Named turns come first, each shown by rows before and after it. Which turns, in which order, take the first row of each pair that follows to the second? Write the first one first, as in the answered first pair.
J754 (before => after):
[ 24 -18 -45   5  41   5 -37   0  13  18  18 -17  -8  26  36   5   1  46
 -20  42   8 -25  10 -25   0  49 -18  -2   4 -27  32 -11 -33  30   1  25] => [ 22 -17 -45  11  44   5 -35   2  12  18  17 -20  -8  34  37   9   2  43
 -17  40   2 -22   9 -21   0  50 -11  -5   1 -29  32 -15 -41  23   0  23]
[-11 -15  -2  -7  28  20  22  22   5  11  -7  -7 -14  27 -13 -26  25  19
   2  22 -24  12 -23   0   9  -3   5 -15   4  11  11  -9 -38 -20 -20 -27] => [-17 -17  -5 -15  19  18  29  23   5  11 -15 -12 -13  25 -16 -27  17  21
   2  22 -11  13 -27  -6   3  -2  -4 -11   4  12  11  -1 -35 -14 -16 -29]
[ 21  -9 -19 -29  -8  -2 -11  20  -3  -6   0  10  19 -11   2 -28  21  26
 -15  30  -5  -5 -26 -11  -3  -7 -27 -11   5  18  16   0  -9  -6 -10 -15] => [ 26  -9 -16 -21   2  -1 -21  16  -2  -9   8  13  15 -10   8 -28  25  23
 -18  30 -16  -8 -20  -5   5  -6 -17 -14   7  17  17  -8 -10 -13 -15 -15]
J273 (before => after):
[-14 -16  15  27  32  19   3   8  17   4  11  -4 -16  12   1  13  -2  19
 -14 -20 -41  22 -10  23  17  23  55  -2 -12   5  20 -25 -17  -8 -39   7] => [-20 -17   7  27  19 -13   6  -1  16  -3  17 -22  -9  -3   4  37 -39  16
  -2 -34 -22  20   5   5  -1  37  37  14 -22   8  26 -13   2   8 -29  31]
[ 24   9   6 -19 -19 -50  21 -15  28 -25 -30  17  19  -2  -4   0  -3  16
  -2 -24  15 -48   1 -20 -21 -12  -8  33 -25  -5  11   0  24  -8 -11  29] => [ 34  14   9 -23 -29 -30  11  -8  23 -19 -33  38  26   3  -8 -25  25  13
  -6 -14  14 -43  -6 -15  -7 -32  -5  21 -20   0   4  -1  16 -20 -20  22]
[ 19  36 -11  15 -21 -26  -6  19   1   9  27  23  17  -9   8 -12   3 -13
   9   5 -11 -23  19 -34  -3 -25 -15  13 -13  18  11  11  -4 -23 -25  -2] => [ 21  33  -3  17  -3  -9  -4  21   2  13  24  29   9   4   9 -23  22  -9
   2  10 -27 -23   9 -18   5 -28  -2   6  -7  15  11   1 -17 -30 -28 -20]
J634 (before => after):
[ -5  13 -48  27  21  12  -1  23  34  29  36  -6  12  41   0   7 -10  25
  49  50 -44  41  -6 -55 -12   4   2  -8 -58  36  -7  27 -76 -13 -15 -12] => [ 11  27 -45  46   7 -11 -30   5  31  23  57   9  19  16  16  16 -27   0
  55  33 -40  37  28 -60  -2   0  -2  -2 -65  39  -8  20 -47 -20 -12  26]
[  7  16  -5 -12   6  72 -17  18  11   8  -7  40  14 -57  18 -24  16 -32
  10  -6 -25 -18  70  12  34  -3 -19  10  -9  29  13  10 -23 -23 -13  13] => [  0   7  -3 -20  17  89   0  27  12   9 -18  36   9 -47  11 -31  30 -23
   4   0 -30 -17  52  21  33  -3 -13   5  -1  25  13  12 -35 -20 -12  -7]
[ 14  12  -3  24  16 -23   0  22  13   1  25  -1   7  33  16  29 -13 -11
   2  -9 -20   5  26   4   0  19  31  -9 -11   3  13 -21 -27  -7 -16   1] => [ 14  11   3  24  21 -16   2  21  14   1  23   2   2  33  17  26  -9 -10
  -2  -8 -22   3  25  13   1  18  36 -11  -6   1  12 -25 -28  -9 -15  -3]
[ -3  -6  12  10   7  13 -26   7   0  14   7   2  -1  16   7   7 -25  17
  27  -9 -37 -15  34  10  -6  54  13   6   0   6  27  -1 -15  10   4 -16] => [ -4  -9  11   9   6  15 -25   8   0  14   6   2  -2  17   7   6 -24  18
  27  -8 -37 -16  31  10  -6  56  14   5   0   6  27   0 -17  12   4 -18]
J922 (before => after):
[  4   2   1  26  34  19   6 -31 -13 -45 -17   1 -13  -8  -1 -14  14 -36
 -35 -36 -14   0  26  65  35   9  21  10  19 -14 -24 -21  34  22  29   7] => [ -7  13 -31  47  18 -33  -6  -5 -12 -27  -3 -28  24  45  -9  39 -42 -15
  23 -29 -22  39  15   8  23  18  27   7 -43   9  -8  -7 -25  -4 -12   7]
[ -1  20  11  -3   7  16  14 -37  12 -32 -17  -7 -27 -28  -3 -11  24 -16
  -9  -3  24 -11  -9  23   6   3 -24  11  18 -10  -6  -3  46   6  41  23] => [-20  36  -4  23  10  -4  22 -20  17 -24 -13 -35 -12  22 -16  35 -14  -6
  37 -13   8  28 -27  -1   1  13   0  -1 -26 -12   2   3  -4 -19  18  10]
[  2   4  -8 -27 -39   9  13  10 -14   7 -12  11  14  -3 -20 -34  14  19
 -20  22  32  -6 -16 -21 -24 -11 -40  19  18   1 -11  37   5  20   0 -17] => [-18  15  11 -10 -12  38  42   7  -6  -1 -27   1  -5  13 -32 -23  17   9
 -12  -3  18  12 -32  14 -18  -7  -3   5  24 -29 -17  28  -8  11  13 -35]
Pairs:
Each pair is two turns apart.
[ -1   4 -30 -13   7 -27  20  18  24  -3   5   5  14  -2  -2  10 -23  21
  10  11  10   3  -6  -8 -25  14 -39   6   1  -3  26  11  -3  11  12   4] => [  1  12 -10 -15   5  13  30  12  21  -9 -10  26  -3 -15  -7 -21  15   0
  -8   0  11   2 -13  26 -11  -1 -29  -4  26 -21   9   7  11   9  30  -3]
J273 J922
[-16  27 -14  -1 -57  -9  47  -5   6  10 -26 -22  13   1 -25   1 -37 -12
  29 -18  57  20 -23  -9 -28 -18 -29  -7 -29   2 -17  26  14  21  13  -1] => [ 15  16  -1 -12 -54   2  14 -22   0   6 -10  15   0 -45   0 -40  -1 -22
 -16  -3  54 -20  10  10 -10 -27 -44   2   3  12 -20   5  58  32  20  17]
J922 J754
[ 11   2  -9  -6 -11   6 -21  -1 -19 -14  10  28   6 -19  10 -30   4 -13
 -13   9   9   3  28  -7   0  -3 -14   3   6  -2   7  -4  -2   3 -11  13] => [  0  -6   0   1  28  16  -5   1  -9 -17  11  12 -15  -7  15 -17   7   0
 -18  10 -18   0  20  10   0  14   7   0  14 -14  15 -19 -20   4  -9  -6]
J273 J273
[-20  -7   0 -15   2 -20  14  10   5   2  -3 -25 -10   5   4  17 -12  23
   2   6   9 -21   2 -19  -7  25 -10  17  10   3  -1  -2 -10  17   5 -14] => [-20  -7  14 -13  13  -5  20   3   6  -2  -8 -21 -19  -3   5  11   0  16
  -7   1   5 -26   1   0  -2  25  -2  15  25  -7  -5  -7  -2  18  13 -16]
J754 J922
[ 11  27   6  13  -6 -10 -29 -17 -15  23  22 -32 -32  -4   3 -26 -14 -39
 -11  -3 -13   8   0  22 -24 -55  24 -19 -22   9  -6 -11   1   7  -8   1] => [ 13  24  -2   7 -16 -20 -35 -14 -18  25  23 -34 -24  -8   3 -27 -21 -34
 -10   5  -7   5   2   8 -28 -55  11 -15 -27  18  -1  -3   3  11 -12   5]
J754 J922
[ 12 -53  -2 -54  27  27 -10  36  16  26 -84  14 -45 -16  13 -19  57 -12
 -45  13  20 -67 -39   8  -4 -35  -4 -15  72  17 -24  11  39  31  41 -40] => [ 28 -61 -18 -58  18   5 -40  42  11  36 -66  22 -30 -18  23 -23  55   0
 -45  37  12 -75 -29 -21  -3 -36 -20 -10  59  42 -15   8  36  26  18 -34]
J634 J754
[  0 -27  -5  -7  15 -37   7   2  -4  -2  18 -42  -5 -22  22  13 -32  34
 -23  22   1 -44  21 -31 -31  34 -44  30   6  26  29   8   4  38  10   7] => [ 15 -14   8  23  30 -34 -18 -13   0  -8  37 -22 -17 -32  41  18 -26  12
 -27   8 -22 -47  49  -7  -8  33 -18  24   8  20  27 -18  14  18   7  25]
J634 J754
[ 23 -36  14 -10  62  -7  -7 -30 -23 -20  31  13 -30 -40  31 -22  26  12
 -62 -23 -20 -64  20  59   8  26 -11 -12  30 -16  20 -18   6  23  10 -17] => [-15 -12   9  24  73 -34  26 -26 -12 -22  25 -36 -24   4  13  47 -36   9
   0 -61 -27 -17   4  50  -5  47  22 -18 -13 -35  25  -8 -37   7   7 -19]
J273 J922
[ 18 -20 -23  18  36 -44  -8   8   8 -10  23 -28  -2  60   9   1 -37  14
   2  12 -22   3  -2 -10   0  28   2  13   6   5  43   0 -19 -16  -9  17] => [ 37 -25  -9  13  33 -32 -22 -13   5 -18  27  -3 -15  19  24 -26 -12  -2
 -31  11 -14 -27  21  11   8  20 -10  21  36   4  38  -9  26  -5  10  38]
J634 J922
[ -4  -7  20  -4  -7  19  18 -27  10 -40   4 -26  -7 -10  23  -4 -10  -1
 -12   0  24 -47 -10  19 -14  14  -3  36  29  -9   4  -9  13  30  -1  -8] => [ -5 -12  17  -7   4  26  19 -19  13 -36   4 -27  -9   1  22 -10   0   7
 -16   9  15 -47 -17  20 -13  14   0  33  29  -6   7 -13   0  29  -5 -23]
J754 J634
[ 26 -41  -7  22  29 -34  33  38  -5   1  87  -8   9 -60  41  12  -6  13
 -51  14  10 -52  47 -30   0  12  13 -15   7  10  12 -37  18  11 -19   1] => [-11 -27  13  40  59  -1  85  40   5  -7  59 -33 -14 -26  16  37  -7   5
 -30 -21  -3 -19  15  11   1  17  59 -33   8 -31   3 -38 -10   1   1 -27]
J922 J754
[ -6  -3  -8 -17 -16   5  -4 -12   4 -34 -24  35  25 -13  29   4  -1 -12
  10  18  -5 -19 -13 -55   1  -9  16   7   3  24  28  -1 -33  26  -5  -3] => [-16  -5  -2 -24  -8  24  15 -14   7 -37 -36  30  15 -14  24  -3  11 -12
   2  12  -4 -20 -24 -37   2  -9  23   6  15  13  24  -1 -33  33   5 -14]
J922 J634
[ 32 -20 -28 -21 -28  -8 -28   9  -9  14   3  33  24 -14   3 -52  16  12
 -24  45   8 -28  -5 -31  -5 -10 -56  17  15  47   3   5  -3   5 -14   2] => [ 28 -22 -12   1  26  19 -24  16   4  13   9  31  -1  18   9 -47  40  21
 -31  48 -40 -20 -15   1  15  -4  -8  -1  19  33   7 -26 -39 -17 -26 -31]
J273 J754
[-14 -33 -50 -47 -25  15  50  23   6  52  10 -51  50  46 -28  -2  -4  23
  20  -5  25  39 -59  -5 -16 -39  29 -13 -17  14 -21  50 -41 -10  -6 -31] => [ 12 -61 -38 -75  -6  41  33  18   2  52  16 -21  30  12  -8 -53  48  33
 -37  25  16  -7 -49  16  -7 -44  11  -4  26  26 -20  30 -12   9  -4 -40]
J922 J273
[  6   2 -19  -8   7  -3  34  -4  -8 -13  -6   7   2 -14  -4 -18   2  27
  13  32  26  13 -18  15 -31  12 -43  -4  26  -1  25  14  19  20  -6  -1] => [  5  -1 -15  -9  11  10  34  -1  -6 -12  -7  13   0  -8  -5 -27  14  28
   8  38  18  13 -25  22 -27   9 -35  -8  31  -1  23  11  15  14 -10  -9]
J273 J273
[ -2 -25 -15 -18  21 -16   2   9   6  10   5 -18  -5  16   1   7  -7  46
 -12  20  -7 -19 -12 -13  -8  15  -1   1  -6  15  16   5 -24   9 -30 -10] => [-12 -23   1 -10  36   5  19   3   9   4  -4 -20 -20  17  -4   5   5  37
 -15   8 -14 -14 -20  14  -2  18  16  -6   6  -4  11  -3 -24   8 -17 -21]
J922 J922
[  6  42  14 -17 -12  48   7  -8 -10  -3 -15  -3 -20 -31 -10 -19  -1 -37
 -42  21   9   2  -6   8  33 -17   2  -7  12   4 -13 -45  38  21  44  36] => [-17  60  -1  11 -11  24  18   6  -5   4 -13 -35  -3  18 -25  32 -45 -31
  11   7  -3  47 -21 -15  29  -7  27 -17 -32   0  -4 -38 -12  -2  25  28]
J922 J273
[  1 -24  14 -19 -25 -13 -11  10  24 -10  10  24  -2  -1  11 -17   6  24
 -27  16   1 -10  -7  -8  13   0   2   1  -3  40   7  14   3  -5 -33  -8] => [ -1 -17  15  -5 -13  -8 -13  11  28  -9  16  23  -5  12  13  -7   4  22
 -20  12 -15   1  -7  -2  20   1  23  -6  -9  36   7   4 -12 -18 -41 -12]
J754 J754
[-22 -17 -12 -23  -4   6  -8 -34 -28 -54  61 -24 -15 -22  36  15  13   4
 -31  60 -25 -39  29  53  -1  12 -25  32  16 -22  19 -21  19  45  44 -25] => [-27 -20 -11 -21  11  15  -4 -26 -25 -52  60 -26 -21  -5  36  16  23  12
 -31  67 -41 -34  18  57   3  15 -11  26  16 -22  22 -30   1  37  35 -41]
J634 J754
[  2 -11  -5  -2  54 -50 -48   5 -20  -2  11 -14   9  48  40   2 -20  41
 -15  25 -43 -34  22 -15  -6  38 -16   5 -12  17  28 -13 -26  18  -8   3] => [ 17   4   4  11  37 -53 -66 -13 -25 -10  21   8   9  17  49  -4 -21  11
 -17   5 -33 -40  51  -7   5  30 -16   8  -8  11  17 -16  10  15   4  36]
J273 J634
[ 16  10  -9  31  37  -3  11   5   1  16  21 -10 -21  -2  -3  26 -13   1
  11   5 -40   0  12  -4   0  15  26 -19   7  -3   1 -13   3   7 -13  -6] => [ 23  21 -19  23 -11 -21  -6   2 -12  19  21   3   4 -21  -9  16 -23 -15
  19   3  -8   5  23 -31  -6  -2  -2 -11  -3   9  -6   6  26   9 -12  21]
J273 J273
[ 44 -13   0  15  24  -5   0  25  11  -1 -12   6  -8   2   6  10 -13 -25
  16  27   7  33  16 -31  -4  48   0   8  -6  13  22 -12 -34  14  -4 -10] => [ 51 -20   9  -1  21   8   3  18  10  -5 -17  15 -15 -23  11 -14   5 -29
  -6  30  20  15  22 -21  -6  44 -15  14  16  11  19 -10  -8  29  10  -5]
J754 J922
[  9  19  14  -4 -10  43  -4   1 -11  19 -20  20   3  20   0 -32  41 -20
  -9   9 -13  14 -24  23  31 -33  30 -14   1  -6 -20   3 -17 -25  -1 -14] => [ -4  18  -1 -15 -27  27   8  15 -14  24 -28  -1  19  35 -14 -19  18  -6
  11  16   3  29 -43  -5  15 -30  16 -11 -17   4 -16  23 -35 -19 -10 -22]
J754 J634
[-28 -27  -3 -44 -34  19  24  -4   5  -6 -22   0  -3   4  19   3 -11  48
 -25   9 -37 -28 -12 -24  11 -12 -26 -17  -5  51 -18  -8  47  15  16 -27] => [-16 -17  -5 -29 -48   0   3 -16   3 -10  -7   9   0 -13  29  10 -26  32
 -20   0 -32 -30  12 -29  16 -13 -30 -13 -12  53 -19 -11  64   9  16   0]
J634 J634
[ 16  20  -4   9   7  17  29  31  19 -28   3  18 -12  -1   6   0  24  28
  14  18 -37  -6 -21  25  21 -30  16 -40  -9   1  -5  12 -24  15  -8 -31] => [  6  14 -10  -2  -8  15  48  35  17 -29 -11   6  -5  -4  -4   0  14  32
  18  18 -17  -4 -34  15   7 -30  -1 -32  -9   2  -8  28 -21  31  -2 -34]
J754 J754
[-12  35  23   4  24  53   5  20  -5 -10  -5  27 -26 -15  47 -33  16 -26
 -34 -18 -11   1 -17  77  16  24 -11  -4  19 -28   4 -17  51  16   9 -17] => [-38  17  15 -12  40  40  40  34   3  -8 -20 -15 -26   5  35 -11  -8   8
 -26  -9  -8   4 -43  59 -11  44 -21   5  14 -30  17  -4  27  36  10 -44]
J273 J634
[ -1 -29 -24 -19  33  -6  14 -15  17  10  -6 -46   7  -6 -19   7   9  53
  -7  15 -26 -34 -18 -28  -9  20  -1   3  17   5 -17   5 -13   1 -12 -41] => [  2 -32 -28 -24  18 -21  11 -22  15   8  -4 -47  11 -25 -17   9  -3  48
  -9   8 -11 -41  -4 -37 -14  21 -17  15  17   6 -18  12   8  12  -4 -24]
J922 J273
[  9  11 -15  15 -37  12   3   8 -25  19  10  27  17 -31 -14   1   0 -17
   9 -10   7  14   6  -3  12  -5  -4 -31 -12   6 -11  17  16  -4  15   7] => [  6  13  -7  20 -26  22   7   4 -23  16   9  28  11 -28 -15   3   6 -23
   9 -18   1  17   4  11  16  -7   8 -35  -7  -2 -15  10  13  -8  20   4]
J754 J922
[ 24 -15  22 -20  11  10 -15   6  -1   2   9   2  -8   5 -11 -12  28   8
 -26   3 -22  -6  -5  44  24   1  17   6  26 -25 -13  -6  -2  -7 -12 -11] => [  6 -26  12 -29  20  -9   7  13   5   2   4 -33  -5  16 -16  15  -4  31
 -14   6 -17  -5 -14  24   0  23   6  17  16 -23   2   6 -18  10 -13 -20]
J634 J273
[  0 -17   3   8 -36  30 -17 -11 -17  18 -22  29  -6   9   8 -11  23   2
  -2  11  16  33 -18  -1   9 -13 -14 -37  14   1 -30  24  -4  28 -24  12] => [ -4 -26  -6  13 -14  11 -20   0  -9  20 -12  11  -1  31  13  11  10  21
   8  23  -3  34 -21 -16   4   0  -7 -34  -3  11 -16  19 -30  24 -42  -1]
J273 J922
